In the rows, 128 means zero.
One turn moves each row of this set onto another row. After a few examples, where does it send each row asked below?
mebob: 127 140 148 139 134 153 122 110 128 140 115 128 127 109 140 131 94 161 115 118 124 125 125 118 107 120 141 105 131 146 124 143 133 125 116 134 111 127 117 109 104 134 134 126 120 146 113 144 133 127 128 138
fur: 128 142 137 163 133 125 101 128 137 118 123 159 136 135 128 102 137 118 125 125 141 116 123 127 79 146 113 123 133 138 120 129 97 141 113 152 127 117 134 129 136 140 146 125 139 134 170 113 145 118 120 126
vugok: 131 125 137 147 167 135 139 118 148 128 115 135 124 115 155 117 137 99 139 113 123 117 125 114 94 132 131 112 120 135 120 137 126 142 138 146 144 132 146 103 148 137 145 102 141 103 140 101 88 123 117 123
per: 147 121 158 136 98 104 128 134 135 114 125 152 111 129 136 140 131 122 131 133 119 129 163 106 130 165 135 134 114 139 116 146 116 139 133 157 129 125 113 138 101 132 145 117 137 142 136 100 115 108 123 119
dide: 138 137 158 128 92 102 130 128 136 127 117 151 104 134 135 134 131 121 138 123 113 132 159 105 131 146 129 125 110 125 114 152 137 145 124 158 128 129 116 139 97 141 143 126 141 139 117 96 119 113 131 126
gavor: 136 132 124 137 167 121 132 111 141 121 123 148 124 112 144 115 132 103 128 114 134 119 132 113 91 126 124 111 131 138 136 149 137 147 137 132 162 129 147 113 149 138 147 104 143 104 141 99 98 131 114 124
tole: 128 126 159 123 129 122 139 95 112 119 107 102 120 120 148 134 145 122 141 108 119 152 126 130 105 140 129 122 126 133 120 156 128 166 122 118 142 98 113 124 158 123 144 136 154 109 150 132 133 123 131 144
mova: 131 137 135 140 166 121 134 117 154 115 122 132 127 114 146 122 145 96 128 113 118 115 123 129 92 134 124 118 134 140 125 140 134 148 139 148 153 118 142 100 142 138 151 105 143 93 141 102 106 120 106 124
Bem: 122 139 140 133 124 155 131 115 122 144 109 125 122 110 138 132 107 168 124 114 118 132 127 116 106 113 137 113 139 142 109 130 134 122 121 129 110 124 132 108 121 145 136 125 119 130 116 140 128 127 134 151
kel: 125 138 147 115 112 137 113 122 115 134 95 124 135 112 136 130 154 133 125 105 167 108 128 103 109 147 126 137 128 135 134 127 122 169 131 139 180 96 134 119 135 115 139 130 129 146 136 120 149 109 125 130
tikim: 140 126 167 131 140 135 132 93 113 129 95 109 120 112 140 132 132 112 140 107 122 142 121 115 112 131 120 122 118 136 125 156 142 164 117 112 143 104 113 124 145 114 145 141 164 105 142 132 123 115 136 137
mugid: 142 134 165 131 103 105 129 132 132 124 125 142 100 143 134 137 127 126 123 133 121 143 148 100 126 156 136 128 113 132 116 150 127 128 137 159 135 128 106 139 96 125 150 134 142 141 128 102 125 107 129 117
doru: 119 132 148 118 122 129 108 121 126 132 87 128 139 123 145 128 161 135 123 101 168 120 119 104 114 145 119 135 126 141 129 141 114 168 132 123 170 102 135 124 136 110 147 125 140 149 139 140 153 116 115 128
mazak: 139 125 130 152 159 128 142 121 143 113 118 141 135 117 148 130 124 104 128 125 121 126 123 122 93 128 114 113 134 137 131 142 129 155 147 138 149 123 143 109 155 144 158 97 144 102 141 105 99 118 116 113
Geriz: 127 141 131 106 117 112 115 119 122 155 142 124 142 135 142 138 138 138 100 125 145 133 142 126 140 120 124 115 135 149 121 125 139 148 138 152 145 127 106 102 118 124 145 140 127 132 134 103 118 114 140 151
Melu: 122 132 140 136 119 164 135 111 119 151 108 119 125 112 146 131 108 158 117 116 122 139 127 117 107 106 145 115 128 144 117 141 124 131 126 125 107 131 127 102 112 144 135 129 125 127 122 141 134 126 132 141
nog: 120 131 149 132 122 161 131 110 133 146 122 147 131 113 136 137 99 157 115 113 122 135 132 115 105 120 130 110 134 139 105 136 135 140 115 131 104 128 131 109 112 145 140 126 129 132 113 147 128 129 130 153
dom: 138 142 162 137 93 109 119 131 133 120 117 149 109 137 145 138 125 111 132 141 121 129 153 102 127 164 123 127 120 128 119 135 134 136 133 163 131 131 125 145 103 138 146 134 138 132 125 96 126 100 126 132
zap: 127 140 151 114 122 136 107 111 125 129 92 129 141 126 139 128 172 129 120 105 163 116 123 105 120 132 126 133 126 140 126 136 114 162 142 134 165 102 143 127 136 113 146 138 142 153 140 131 153 120 110 129
rof: 147 143 135 113 121 110 121 119 134 127 140 123 135 132 144 141 135 133 86 121 150 137 136 115 141 133 117 119 135 145 123 128 136 151 125 156 125 131 112 105 103 120 142 145 125 122 129 107 120 107 139 159
zed: 127 104 147 143 131 148 164 146 133 128 99 142 116 141 138 135 105 121 145 123 120 121 123 97 115 129 136 125 130 134 115 106 130 127 131 148 140 126 125 122 120 126 176 137 134 123 114 138 140 128 122 131
bir: 136 143 128 114 113 113 115 122 128 158 151 133 121 135 143 143 143 124 103 123 161 133 138 114 136 129 123 127 134 138 115 118 122 141 139 137 130 129 115 98 112 119 146 137 131 125 121 109 116 118 137 160
kupev: 127 151 132 162 122 118 113 126 134 127 136 165 123 125 136 95 144 131 126 128 135 111 119 119 89 147 122 131 134 141 121 137 93 158 116 154 134 119 146 120 133 131 155 118 130 140 154 108 147 117 108 127
Rileb: 137 124 175 131 141 130 135 78 109 130 95 115 130 119 158 131 143 121 141 113 133 145 128 116 114 135 146 118 119 131 113 149 134 167 117 124 141 104 129 132 155 112 151 136 153 101 142 126 127 118 115 139
favup: 135 101 140 147 128 128 152 137 148 114 89 149 119 138 138 134 106 116 145 112 128 118 128 95 105 132 150 122 118 126 113 111 135 127 140 138 125 131 130 125 124 133 162 127 134 125 111 134 146 133 112 136
vefe: 127 127 154 112 122 133 107 116 129 126 86 127 141 123 134 117 155 129 128 102 148 109 111 98 120 136 121 132 123 136 127 138 122 174 133 142 178 97 132 111 133 113 142 122 129 151 137 129 149 116 103 125
Gikaz: 140 131 183 129 145 126 143 82 116 139 108 108 124 116 141 127 138 117 143 99 136 147 124 122 111 135 134 127 118 124 133 149 130 152 128 119 155 103 125 129 155 118 144 142 155 110 136 122 135 118 117 144
zogek: 131 132 149 128 139 168 131 113 121 146 112 124 126 121 140 133 111 168 114 107 125 127 134 116 102 119 126 103 137 139 111 142 140 142 122 133 103 120 129 121 113 138 134 126 130 134 120 143 130 134 133 147
pedir: 152 148 135 110 113 114 121 115 127 146 136 115 139 136 158 138 124 135 97 123 158 131 135 117 133 127 121 118 130 140 114 121 138 152 135 152 117 123 116 110 114 119 149 138 144 130 123 95 118 108 136 154
binir: 136 147 128 167 123 129 119 122 145 134 129 147 138 132 117 95 129 131 114 121 141 110 127 117 92 144 117 131 135 142 123 130 101 161 124 145 138 113 140 121 139 141 151 123 139 126 165 92 146 101 115 118
zepus: 132 129 153 113 121 130 112 123 116 127 83 131 134 120 141 116 153 128 125 102 171 119 125 100 108 131 122 129 123 139 133 129 121 166 123 128 175 99 138 109 152 124 143 132 138 153 142 130 149 118 119 125
gagol: 127 100 138 160 127 139 162 132 135 116 96 147 124 134 136 134 114 126 141 108 121 122 145 100 117 128 157 117 125 150 112 109 123 135 126 141 127 132 137 122 112 132 172 138 127 126 115 127 146 119 117 123
Voki: 133 128 126 144 170 127 142 118 147 120 115 143 122 114 142 127 133 100 127 124 120 121 125 122 89 132 112 107 129 134 120 149 123 154 143 147 153 120 141 109 145 136 156 112 149 106 147 101 94 125 113 125
fuzo: 123 151 143 166 123 130 120 126 142 130 134 161 149 136 118 97 139 129 129 127 141 114 122 123 87 138 120 126 128 124 118 124 102 156 112 141 147 116 141 109 138 136 150 114 132 126 155 96 135 108 109 121
Zag: 139 133 171 134 89 104 121 135 132 124 121 143 104 133 141 137 128 111 137 133 129 128 152 107 130 152 130 127 115 129 115 137 136 132 137 159 128 131 111 134 97 134 144 131 134 138 138 95 124 115 127 122
Guvov: 134 96 134 141 125 144 164 138 137 111 93 151 112 140 151 121 111 126 131 106 122 135 133 105 111 125 149 121 120 142 117 111 132 135 118 135 124 126 130 131 106 135 171 132 135 135 119 130 141 127 114 131

zap -> dom
gavor -> mebob
Now these:
pedir -> binir
per -> vugok
favup -> tikim
zepus -> mugid
Voki -> Bem
Gikaz -> rof
tole -> bir

One turn moves each row of this set onto another row. After a few examples, where does it send each row asked below?
Pila: 118 105 123 111 96 113 149 84 157 124 118 141
Tido: 110 104 119 98 96 120 149 88 149 128 139 141
piz: 115 121 111 160 151 126 139 114 141 139 119 144
Miful: 109 100 123 108 91 117 148 107 155 144 137 138
Feri: 88 115 117 134 115 123 159 98 131 101 132 157
Puzi: 109 115 119 93 102 113 146 93 147 122 137 141
kuze: 113 108 122 105 102 102 154 86 156 131 125 152
gal: 116 130 108 97 108 117 145 101 155 121 133 153
botul: 133 129 132 125 133 123 147 125 134 141 152 145
vevak: 108 108 123 98 97 115 142 96 148 125 134 133
fes: 119 115 107 160 149 134 143 104 142 140 119 149
Ril: 120 110 110 152 146 125 132 123 160 138 128 144
nep: 114 115 108 153 154 104 149 112 141 133 129 155
sus: 119 114 113 157 149 127 148 110 141 134 110 131
reged: 88 94 136 147 113 116 154 100 136 114 128 151
Peli: 112 104 118 98 98 118 150 87 147 129 141 144
pogop: 113 102 110 152 151 108 146 100 150 148 126 153
zute: 116 127 110 104 100 127 158 89 157 125 138 146
Zik: 91 110 129 141 119 121 161 88 138 103 130 158
Bubas: 124 126 138 132 135 125 157 110 137 155 155 143
zimo: 109 97 118 95 101 121 152 105 151 135 136 140
soveg: 115 106 119 106 92 116 134 116 154 132 128 136
vebi: 114 119 112 149 159 115 153 112 139 137 117 143
katu: 123 130 144 128 128 129 150 118 144 145 157 147
pez: 124 110 107 159 142 131 144 87 152 132 115 137
magu: 116 112 110 160 150 128 142 111 142 146 121 151
Pibid: 124 110 109 165 139 127 142 106 144 123 118 130
maru: 113 109 111 94 103 131 158 94 152 124 137 141
boke: 81 109 116 137 118 124 167 83 142 113 129 153
razup: 124 121 105 150 151 130 137 114 161 129 130 148
Zodo: 129 128 143 136 120 144 146 113 145 137 148 134
fal: 115 123 110 158 150 127 138 113 141 137 119 144
Kabu: 84 96 125 139 106 120 152 110 129 113 130 148
Rimog: 133 126 137 139 126 144 153 103 138 144 148 125
vev: 79 91 124 142 109 120 159 94 143 124 126 144
novum: 140 128 133 132 123 139 144 120 136 133 143 130

Zik -> katu
Tido -> fal
soveg -> pez
Now these:
fes -> Puzi
Rimog -> Feri
vev -> novum
Pila -> razup
nep -> Miful
sus -> maru

